M: rows in a few groups, each row roughly a mix of its group's directions:
M (134 x 10):
[[  2   4  16 -57  19  27 -26 -14   9   8]
 [-61  10   5   5 -13 -14 -22  20 -22  10]
 [  9 -28   7  16  55 -25  13  -5 -18 -17]
 [ 12 -11 -16   8 -46  12  36  22 -29  13]
 [ 21  37  21  -5  34   4  37  26  12   6]
 [  6  55 -23  -6  -2 -24 -13  33  14   8]
 [ 19  -4 -37  -2  -9 -37 -37   2  15 -29]
 [ -8 -43  30   9   9 -19  21 -25  15  32]
 [  4   6 -26 -56 -32  -1 -23   1  15   0]
 [ 20  14   7   6  27  48 -10  39   9 -16]
 [-21 -51  -1 -19   8 -26   0 -13  11  36]
 [ -3 -31  32 -33  13   5   8  -3  44  21]
 [ -9 -32 -34  35 -19  29  -8  16  26  -5]
 [-48  -4  -5 -24 -44 -10  14 -21   0  -8]
 [ 33 -12  36  -7 -14  19  -9  -1  21  45]
 [ 36  14 -21  20   0 -25 -18 -39  28  10]
 [-36  38 -46   3   6  22  -3   9 -12  -1]
 [ 35  12  28 -36  12  33  -9  14   8 -26]
 [-21   2   3   1  22 -49 -22 -30  25  17]
 [ -8  -2   9 -10  52  37  -2  16  25 -23]
 [-26  22  22 -33   6   2 -16  12  50   0]
 [ 39  -3 -18 -13 -38 -27  28  -8  25  -2]
 [ 42 -10 -22  30   1  17   3  13 -44   1]
 [ 42  -5 -34   2 -32  13 -29   1  24  12]
 [-38  12  19 -23  -8 -15 -25  27 -21  33]
 [-33  11   7  26 -20  41  18   2  34 -14]
 [  3  26 -37  11 -40 -34 -16  23  -6   1]
 [ 25   2  -3  -4  54 -44  -4   0  12  -1]
 [ 41  37  -4  29 -25   9 -26 -10   0 -19]
 [-15 -32  11 -10  -8  -9  34 -25  -6  48]
 [ 10  -2 -28 -24  31 -36 -19  24  -4  31]
 [-24 -22  31 -11  34 -12  34 -20  10 -24]
 [ -2 -15  10  -2  12 -38  32  -3 -41 -31]
 [-28 -15 -11 -12   1  13  50 -21 -22 -28]
 [ -5  -7 -44  32  15  -5  18 -10  -3 -44]
 [ 10   4 -10  -6  -1 -11 -49  43   9  31]
 [ 24  -2 -16   3   7  30  14  58   3 -17]
 [-46  15   1  33 -34   6 -28   2   2 -17]
 [-22  -7   2  61  12 -15   2 -23  12 -20]
 [-28  -6  18  11 -57  12  25 -10 -14 -11]
 [ 20  38 -28  -5   0 -11 -20  36 -14 -32]
 [ 25 -40  15  20 -40   8  26  21  -4  12]
 [ 36 -27  35  11  -4 -41  -2  -9 -21  10]
 [-22  -6   3 -12  34 -11 -22 -53  -6 -19]
 [ 13  36   6 -10  42  40   2  25   3 -12]
 [ -5   2  25  48   6 -10  -6 -31  35 -19]
 [-30 -18 -45  38  10  -7   9  11 -19 -15]
 [ 39 -15 -13   7  36 -43  17  -7  12   8]
 [ 23   4 -10  35 -25  -1 -29 -24  22 -36]
 [  8   2  -6  24   3  48 -41  27   4  16]
 [-22  16   5  18  41 -20 -24 -10 -30  31]
 [-17  -8  20 -44  17   3  36  10 -34  13]
 [-11 -31   2 -25 -40  28  26 -13 -24   9]
 [  9  25  24 -17  -3 -17 -50  18  26  17]
 [  9  15 -49  -9 -30  29  11  21  16 -20]
 [ 49 -24  -7 -10  -6  15   5  39  20 -17]
 [ 11 -50   6   5  11  14  10   4  43  26]
 [-37  28  31 -12 -44   4   3 -12   1  19]
 [-55 -25   6 -21  -9  10  24  27   2   8]
 [ -7  -4   2  -4  44  33 -16  28  24 -30]
 [  3  17 -52   1 -11 -13  41   0  -7 -25]
 [-26  16  21   3  13  10  24  41 -39 -15]
 [-33   9 -33 -14 -23  -9  -1  35  19 -32]
 [-33 -27 -12 -27 -35   1 -27 -32  -7   6]
 [ 26  -7   0  -5 -30 -34 -15  -6 -51  -5]
 [-16  25  19  22  16 -40 -43   3  16  -1]
 [-40  11  32 -14  19 -28   8  -8 -38   3]
 [-45  29  -9  -6  -3  24  -7  32  31   6]
 [ 14  -8  -8 -27 -10 -46  -4   3 -43  22]
 [ 10 -20  -8  35  42   8   8  -7 -20  38]
 [ 23 -10  17 -25  -4  12 -22   5  59   5]
 [ 36 -23  15 -23   8   3 -43  18  20  22]
 [-37 -43 -21  36   1   9   5   9  23   1]
 [ 51  26  -1  -3  27 -17  -3 -21 -19  21]
 [ -6  -4  -7   2 -57  34  -5 -20  21 -17]
 [  5  11   2 -16 -44 -26  31 -32 -26   1]
 [ 13  39 -40  21 -28 -22 -14   5  20  -6]
 [-10  18  14 -56   0  26 -18  11  27  12]
 [  4  -2 -23 -18 -31 -52   2  -5 -22  25]
 [ 27  -2 -36  12 -22  28 -17  -6  43   6]
 [ -7   9  16  21   0  40 -15  44 -20 -27]
 [-13  12 -49  11 -25  -6  10   2 -39  22]
 [  5   3  17   0  -1  11  23 -44  30 -43]
 [-27   9 -33  32  11 -26 -33  25  -5 -14]
 [ 16  31 -20   4   7  33 -14  24 -20 -42]
 [-27   8  11  -7  14 -31  19   3 -54 -16]
 [ 27   8  34  21  45  -7  12   8  20 -25]
 [ -9  -9  27 -33  18 -31 -34  -4 -33  12]
 [-38  -7   2 -40 -12  14 -26 -32   5 -20]
 [  1  10   9 -35  47 -45   2   3  -4   2]
 [-26  13  43 -44  -8   7  -1  15  19  19]
 [  0  25  -5  23 -31  19   9 -23  31 -40]
 [ 11 -13  19  39  26  -9 -27 -30   8  33]
 [ 10 -24  -5  31  25  44 -26  24   1  15]
 [-12 -35  -8  22   6 -24 -20 -48 -17 -11]
 [-14  13 -39  14   6  35 -30  31  -8  21]
 [-16  -4  22  14  32  52   5   6  26 -15]
 [-34 -22 -28   2   4  -6 -26  40  30   0]
 [-43  -1  40   7 -38  20  -4 -12   6  11]
 [ 47  29   2  -1  23  -5   1  36   8  27]
 [ 13   2 -15  12  -5  52 -12  26  39   5]
 [-48  16  -1  27  10  19  32 -25   6 -15]
 [ 57   2   0  34  16  -1  16 -27  -1  -5]
 [ 32 -19  -9  10 -31 -38  17 -16 -33   9]
 [ 23   7   5 -21  16 -32 -29   1  14  48]
 [ 24 -15 -20   8 -48   8 -34  28  -8  -8]
 [ 58 -31  -8   6 -10  11 -16  15  23  -1]
 [-31 -11   3  19 -32  21   4  10   9 -50]
 [-18  -3  30 -26  38 -36  -9  -2  30   5]
 [  9 -29   6 -36 -32  44  -4   5 -13  16]
 [ 27  16  15 -12  36  17  -9  28 -40 -18]
 [  0 -41 -14 -12 -34  15  -1 -27 -38  11]
 [ -8   6   9  48 -12  -2 -33  -9  40 -17]
 [-19 -19  22 -19  -4  -8  29  -5 -31  47]
 [ 10  30  24   5 -22  -5 -38  17 -24  36]
 [ 18   5  -7  24 -40  -5 -13 -31  14 -43]
 [-36 -24  14  25 -50  12   1  13 -12   7]
 [ 15  39 -35  -8 -14  -6  22  19 -33  21]
 [ -8   2 -16  23 -27 -11 -32  49 -24   4]
 [-39  11  12  10 -34  -2   0 -51  -2   4]
 [-10 -11 -49  10  21  -6  28  -2 -17 -37]
 [ 10   9   1 -10 -49 -23   9  -3 -46 -15]
 [ 11  -1 -45  26 -19  37   8  10   6 -30]
 [-27 -13 -19  35   4 -31 -40 -10  19  11]
 [ -2  -5 -19  19 -24 -33  36 -23 -38  -2]
 [ 14 -24  17  -7 -19  37  18 -22  44  -7]
 [-42  33 -41  12   3  30  -5  -3  -4  -4]
 [-27 -12  15 -18 -13  27  21  -3   8 -53]
 [-20  25  23  21  -1 -34   3 -11 -41  28]
 [-35  24 -28  21 -28   4 -23  14 -19 -28]
 [ 15 -31 -44  36   5  14   0  11  27 -14]
 [-22  17  -5  15 -12  -2  41  15 -42 -28]
 [ 13   7 -39 -14  -2   5  44  21  26 -26]
 [-25  25  22  -1 -23 -19  -9 -35  10  41]]
the one row of each list that fits no group (the others fit one group, some only roughly):
  q_865: [-23  38   4 -27  20  -6  14 -36 -13 -30]
  q_113: [  9 -11 -17  18  34 -25  16  15 -43  28]
  q_153: [ 56  -4  32 -15  -6  -1  -9   5  13 -31]
  q_451: [ -1  -5  10  18 -40  -6  34  -3 -36 -33]
  q_289: [ 20 -31  21  27  11   5  29 -15 -13  42]
  q_597: [ 27 -34 -31   6 -19 -12   5 -28 -19 -35]
  q_752: [-25  14  16  14  18 -39  19 -46  -1  10]
  q_755: [ 44 -26  24 -30  -3  31   9  -1 -16  14]
  q_757: [  2  -9 -44  50   7  -6 -11  23 -20   5]
  q_561: [ 12 -32 -49  38   8 -10  -2 -19  10   0]
  q_356: [ -7   0  -6  -5  15  39 -51  19  27  10]
  q_758: [-16  16 -35  28  32 -32   6 -26 -15   9]
  q_585: [ 27  20  14 -31 -18 -30  46  -3  -4  -1]
  q_393: [ 20  21 -22 -48   9  -6   6  23 -38  -4]
  q_148: [ 25   4 -29  47 -16 -30   1  15 -25   5]
 -> q_561
  q_935: [ 25 -39   4 -23 -35   6   2 -21 -33  12]
  q_37: [ 13 -11  13 -29  29  -6  -1  24 -50  20]
  q_62: [ -3 -11  -7  39  15 -23 -37  28   9  31]
  q_196: [ -9  38 -15 -35 -31 -34 -13  -6  -7 -19]
  q_6: [ 30  35 -31 -15 -17 -40   2 -15  -5 -14]
  q_176: [ -8   9   8 -14 -47  38   5   7  39  -3]
  q_373: [-17 -21 -45   6   3 -27  37 -19 -17 -14]
  q_897: [  0 -18 -13 -16  29  12 -30 -38  39  -4]
  q_646: [ 32  12  23  -2 -17  18 -11 -23  48 -20]
  q_283: [ 21 -36  19  36  -6  -9  -7 -45   1  -7]
 -> q_373
  q_621: [ 39  28  17   6  11 -21 -41  -2  28   0]
  q_178: [ 46 -19  19 -10 -24   4  -9   7  38  23]
  q_365: [-35  31  -2 -25  20 -34  13 -20   9  26]
  q_710: [-23  -2 -35  36 -34   4  -2  29 -17  18]
  q_71: [-40 -44  26  -3   2   0  20  28  16  -6]
  q_876: [ 21  14   8  24  26  24   7  25  -1 -49]
  q_853: [-18 -25 -12   2   3  15  27  16 -46  34]
  q_622: [ 39   7  -5  -6 -10 -24  -1 -42 -10 -38]
  q_88: [ 27 -24   2 -30  42 -23  -2 -31  -2  13]
  q_856: [-15   8 -12 -36 -27 -28  37  -5 -26  20]
 -> q_71
  q_505: [ 20  14  10  -6  20   9  38  19 -51  10]
  q_140: [-12   8  -5 -35   0 -31  28  -3 -22  45]
  q_578: [-18  -6   6  14  57 -26  -5 -10 -32   3]
  q_510: [-11   8 -10  40 -42  33   4  -7 -29  -9]
  q_168: [-26   2  16  13  18 -37  29 -38   6 -23]
  q_251: [-17  -5  20  28  36 -16  11 -30   7 -39]
  q_423: [ 34  17   2 -43  -6   3 -26   6  38 -13]
  q_155: [ 25  32  -5  -1 -42 -16  18 -41  -8  -1]
  q_186: [ -8  -5 -17  -5  32  11 -19   5  48 -37]
  q_171: [-48   4  -4  -1  29 -40 -10   6  20 -20]
  q_266: [ 50   5  11  -2   6  22 -21  39  16 -17]
  q_244: [  2 -28   8 -17  40 -26   3  22  13  39]
  q_484: [  3 -39  37  -1   7 -30 -10 -33 -21 -11]
  q_850: [ 43   5   8 -37  35 -22   3  -6  25   0]
  q_874: [ 10  17  18 -52 -31  16 -21  17   0  18]
 -> q_505
  q_690: [ 21 -19   6   8 -45  40 -24   1  24  -7]
  q_799: [  7   5  13 -11  52 -15  13   1  37 -29]
  q_554: [  4  25 -13 -40   2 -37 -16  13 -19  34]
  q_394: [-44  15 -14 -23 -10  40 -16  20  21   7]
  q_808: [  8   5 -12  37   4  -7 -35  41 -20  26]
  q_657: [ 11 -28  -6  25 -46 -13  20 -14 -29 -20]
  q_21: [ 23  -8  20 -10   5 -38 -10 -47 -11 -26]
  q_308: [  6  19 -18  45   5 -15  -7   8 -48  17]
  q_89: [-15  36  -5  -5 -44 -29   2  -4 -33  16]
  q_980: [ 15 -40 -21 -24  15  17  39  11 -16  18]
  q_868: [-11   8  30 -18 -35  23  10  -1 -37  33]
 -> q_799
  q_651: [-45  11  17 -21 -20   4 -30 -26 -28  -3]
  q_846: [-35 -23 -13   8   5 -22   7 -38  -7  40]
  q_35: [-11  34 -12   4   4 -49  24 -20 -19  22]
  q_314: [-16 -13  23 -19  24  -8  37 -30   2  38]
  q_780: [-41  -7   1  25   7  37  -4  37  19  13]
  q_40: [-27  -8 -22 -35  19   6 -32  27 -21  23]
  q_357: [-15 -34  -6  34  -6  12 -25 -15  43 -13]
  q_142: [-23  10   8  12  57  12  10   2  13  34]
  q_653: [-15  -9 -18  69  -8  -1 -13   4  -5   3]
  q_943: [-35 -22  17  -7  10  41  -1  21  27 -26]
  q_43: [  7  14 -26  26  29 -22   8 -15 -23  44]
 -> q_40
  q_474: [ 17 -33  -8  -4 -39  45  -6  18 -12  -9]
  q_322: [-22  24 -23  30  27 -18 -10  38 -16 -17]
  q_614: [ 39   7   9  24 -22  23 -14 -19  40 -15]
  q_416: [ -1  -7 -19  13  24  28   8  35 -37 -33]
  q_311: [-12 -19  25 -34  36 -26  -3  13  11  32]
  q_974: [-32   7 -28  -4 -11  -5   6 -13 -47 -35]
  q_521: [ 37  32 -33  -2  22 -33 -16  -9  19   1]
  q_466: [-12   5  27  47  13 -22   9 -27 -32   9]
  q_761: [-33   1 -11  36  24 -41  -6 -19  12  20]
  q_899: [  8 -21   8  48  35 -22 -14 -20   1 -20]
  q_194: [ 27 -15  35 -26 -43 -19  10   5  20  -1]
  q_644: [-27  13  39  20  31  -9 -12  -8 -15  37]
  q_525: [  4   4  -1  40   2   5  37 -28 -42  -8]
 -> q_322
  q_388: [-17  39  22  14  26 -28  25   0   0  33]
  q_774: [ 30 -28  17   4  27 -21  14 -40 -24  11]
  q_295: [  1   3  -5  30  19 -46  22 -34 -10  22]
  q_257: [ 36  38  -1  13  20  -2 -12  20 -40  16]
  q_230: [ 28  -8 -21 -44  10 -40 -12  -9 -10 -22]
  q_682: [ -3  -9  38 -12  -5   8  -5 -22  58  -5]
  q_328: [ 13  -5  12  32  60  19  -3  -9 -10 -14]
  q_167: [ 16 -36  18  -1  27  16  14 -37 -34  -5]
  q_990: [ 36  -3  50  16  18 -22  12  -3 -25   4]
  q_123: [-33 -18 -11  30 -42 -14  -5   6  15  31]
 -> q_990
  q_584: [ 37  -8  -4  -2 -17 -31 -34 -26  15  29]
  q_432: [ 16  29  -6  -8   1  16   3  -4  13 -64]
  q_896: [-41 -18   3 -17  16  13  31  -4  29  34]
  q_652: [-33   6  23  -2 -25  15  42   4 -21  31]
  q_851: [ 26 -42  12  -4  11   2  31  10  25 -36]
  q_433: [  5  30   7 -39  36  10  24  18 -29  -2]
  q_76: [-30  -1  -9  41 -36  11 -31  16 -15  12]
  q_341: [  9   6 -29 -22  22  14 -13  54 -21 -10]
  q_332: [ 26 -22  31   2  43  17 -22 -23  11 -17]
  q_209: [-10 -23  -5  11 -19   2 -23 -13  43 -44]
  q_367: [ 36  -3 -20   8 -50   0 -33  -6  -6  13]
  q_66: [-33  36  36 -25 -13 -12 -31   2   6  -6]
  q_424: [ 28 -29   5  43  14 -43 -10  -6   4   0]
  q_964: [ 30   4  -3 -22 -15 -23 -13  -1 -41 -41]
  q_716: [-31 -25 -34 -27  -8 -15  35  -9 -22  -7]
 -> q_716
  q_650: [ 25 -29  20   9  -7 -11 -53   3  23 -15]
  q_560: [ 43 -18  -2 -25 -19  31   9   3 -38   2]
  q_963: [ 40   8 -12  58 -10   7 -18  -5  -2   4]
  q_488: [ 46  49  -1   6  17  -2   6  -5 -28  -4]
  q_895: [ 48  -5  -2   9   6 -15 -22  -2  31  39]
  q_933: [ -1   8 -20 -39 -12  27 -26   8  41  19]
  q_246: [  6  24 -18  27 -44  23 -33  13 -11 -11]
  q_540: [ 14  36  -2 -10  37   6  32 -31  24   2]
  q_346: [  9  14   3   6  -4 -31 -27 -11  11 -58]
  q_914: [ 13 -24   0  13  36  -8  23  23 -24 -41]
  q_325: [ 26 -14  26 -21  -3   2  27   9  53   7]
  q_786: [-49   5  -6   9  30  -2  24 -31 -11 -24]
  q_958: [-38 -12  39  -9  40 -21 -12  -9  13  -8]
  q_612: [-19   5   3 -20  21 -11 -12 -33  48  29]
  q_522: [ 27  22  10 -10  39  25  39   8 -22  11]
 -> q_958
  q_695: [  3 -36  24 -32 -10 -17  15 -26 -37 -10]
  q_637: [ 38 -10 -15 -41   6   3 -20  22 -33  15]
  q_994: [  2   6  33   9  57   8  32 -11   6   1]
  q_762: [ 12   1 -22  41  41 -35 -20   8  -1   6]
  q_725: [ 38  37 -12  35  20  12 -22   1  20  -9]
  q_887: [-29  21  44   3   7 -23  -7 -30  22 -22]
  q_986: [ -3  42 -17 -33 -18  20 -18  34  11  15]
  q_721: [  0  15   6 -35 -39  34  24 -12 -28 -10]
  q_892: [  4  32   6  -9  -9  22  28 -17   8 -53]
  q_754: [ 46   5  -5 -15 -41  10   1  34  -7 -16]
 -> q_637
  q_46: [ 40 -15 -17  -7 -22  -1  13  33 -26 -34]
  q_915: [-21  -8 -23  25 -34  -7 -40  23  26  -3]
  q_548: [ -1  16 -23 -12 -30   6 -41   5 -45   8]
  q_85: [-63   9  -7 -16   5  10  10 -16  10  26]
  q_277: [  8 -22  25  14  36 -22  42   3 -11 -25]
  q_339: [ 29 -19 -31 -41  29  -2  17   6  19 -17]
  q_812: [-51  26  27 -16 -24   3  12  11 -23  -6]
  q_351: [ 16  18   5  59   7 -23 -20  -8 -22   6]
  q_670: [ 23   7 -15 -43  12 -41  24 -26  -3   2]
  q_550: [ -9 -13  -7  -8  -9  -7  40 -37 -44  16]
  q_188: [ 41 -21  22   1 -25 -17   7  -9  41  19]
  q_735: [-19  26  38   3 -21   1  17 -42 -20 -17]
  q_302: [-34 -53 -21  17 -19  10   8  17  -7  -6]
  q_860: [-44 -17  11  -1  23  40   7  23  24  -4]
  q_939: [ 50 -29   2  19  19  12 -31   3 -14 -16]
 -> q_302
  q_201: [-14  38  -4 -44  -2  -5 -24  15  30  19]
  q_959: [ 39   9 -14 -14 -11 -30 -11 -24 -14 -42]
  q_978: [  6  -2  19  45 -15  32 -10  -8  36  22]
  q_73: [  3   5  18 -19  13  19  10  55 -20  30]
  q_269: [-29 -49  20 -36  14  11  13  13  -7  -1]
  q_195: [ 13   8 -53 -29  10   3 -33  13  14  15]
  q_954: [ 21   5  19  54 -27  19 -11 -25   1   6]
  q_654: [ 17   4   0  50  -3   2 -34  -7  23  33]
  q_340: [ 19 -18  28 -39  15 -44   1   7 -21  11]
  q_502: [ 28  21  20 -46 -22  21  10 -18  13 -20]
  q_728: [ 12  15   8  -8  -8 -11  11  26 -50  42]
  q_363: [-10 -28  21 -10  26  10 -10  36 -37  26]
 -> q_73
  q_569: [-22   1  20  21  34  -6   2  29 -48  -2]
  q_591: [  3   9  14 -19 -14  44  44  29 -10   9]
  q_747: [ 15 -45 -27   2  12 -21   6 -20 -40   8]
  q_855: [ -6 -17  18 -20   7 -15 -50 -14  41  -5]
  q_706: [ -6  -8 -50   4   1   5  21  19 -47  -4]
  q_358: [  1  47  16  23   0 -32 -30  -5 -27  -4]
  q_10: [ 36 -45  26  25  20 -17  -4 -14   4  12]
  q_120: [ -1  -2 -47 -39  24   3   3  -6  25 -26]
  q_132: [ 17  -8 -59 -13  11   3  -8  37  -1  -7]
  q_486: [  7  -2 -13  -4 -21  30  26  41  -2 -42]
 -> q_747
  q_301: [-21  25  17  10   7  -3 -14 -57  18 -18]
  q_78: [ 18 -16   9 -50  22   6  30  -9  30 -10]
  q_139: [-23 -27   6  26 -30  -8   5  -8  -4  51]
  q_247: [ 17  30  51  10   0 -18 -25 -18  20   9]
  q_227: [ 43 -15  38  14  25   8  14  24  18   9]
  q_442: [-21   0  -9   4 -64 -20  24  -6  -1   9]
  q_866: [-21  22  32 -32 -20   5  -9  28 -38   2]
  q_179: [ 27   6   7 -21 -45  41   0   6 -14  22]
  q_337: [ -3  16  20 -44   1  26  38   9  -6  29]
  q_182: [ -8  -9  36 -17 -34  22 -32 -16  27  17]
  q_998: [ 12   5 -14  -1  29 -31 -39  19  40  -8]
  q_885: [ 18 -10   5  24  39 -37 -22  -2  35   4]
  q_144: [  9  12 -30  -3 -21   9 -28  40 -32  25]
  q_41: [ -9  15  -3  31 -28 -15   6  -4 -57   5]
  q_512: [  1 -28  33 -19 -26  39   1  13  20 -26]
 -> q_301
  q_250: [-25  19   4   1 -44 -25   6 -32  -2 -32]
  q_124: [ -9  12 -10 -14 -36  -6  21  10 -44 -37]
  q_979: [ 24 -28  -3 -50  13   5  10  22   4  31]
  q_804: [ 19   9  -7  22 -28 -26   6 -42  12  36]
  q_833: [  8   9  -9   6   5 -26 -20 -35  34  44]
  q_116: [ -1  22  -7 -48 -40 -12   5 -18 -24 -13]
  q_375: [ 21  40  11 -24  29 -35 -19   8 -22   4]
  q_822: [-36  15 -10 -23  10 -12  46  -5  -8 -34]
  q_655: [ 59   0 -37 -15  -4  17  14   5  -5  -5]
  q_146: [-22 -22  14  35  38 -33   0  -9  26   5]
  q_15: [-29   0  27  11 -20   1  39 -41  14 -11]
  q_129: [-36   2 -24   1  35 -22  12 -42 -10 -10]
  q_54: [ -3 -10  -8  17 -22  -3   4 -49  47 -13]
 -> q_250
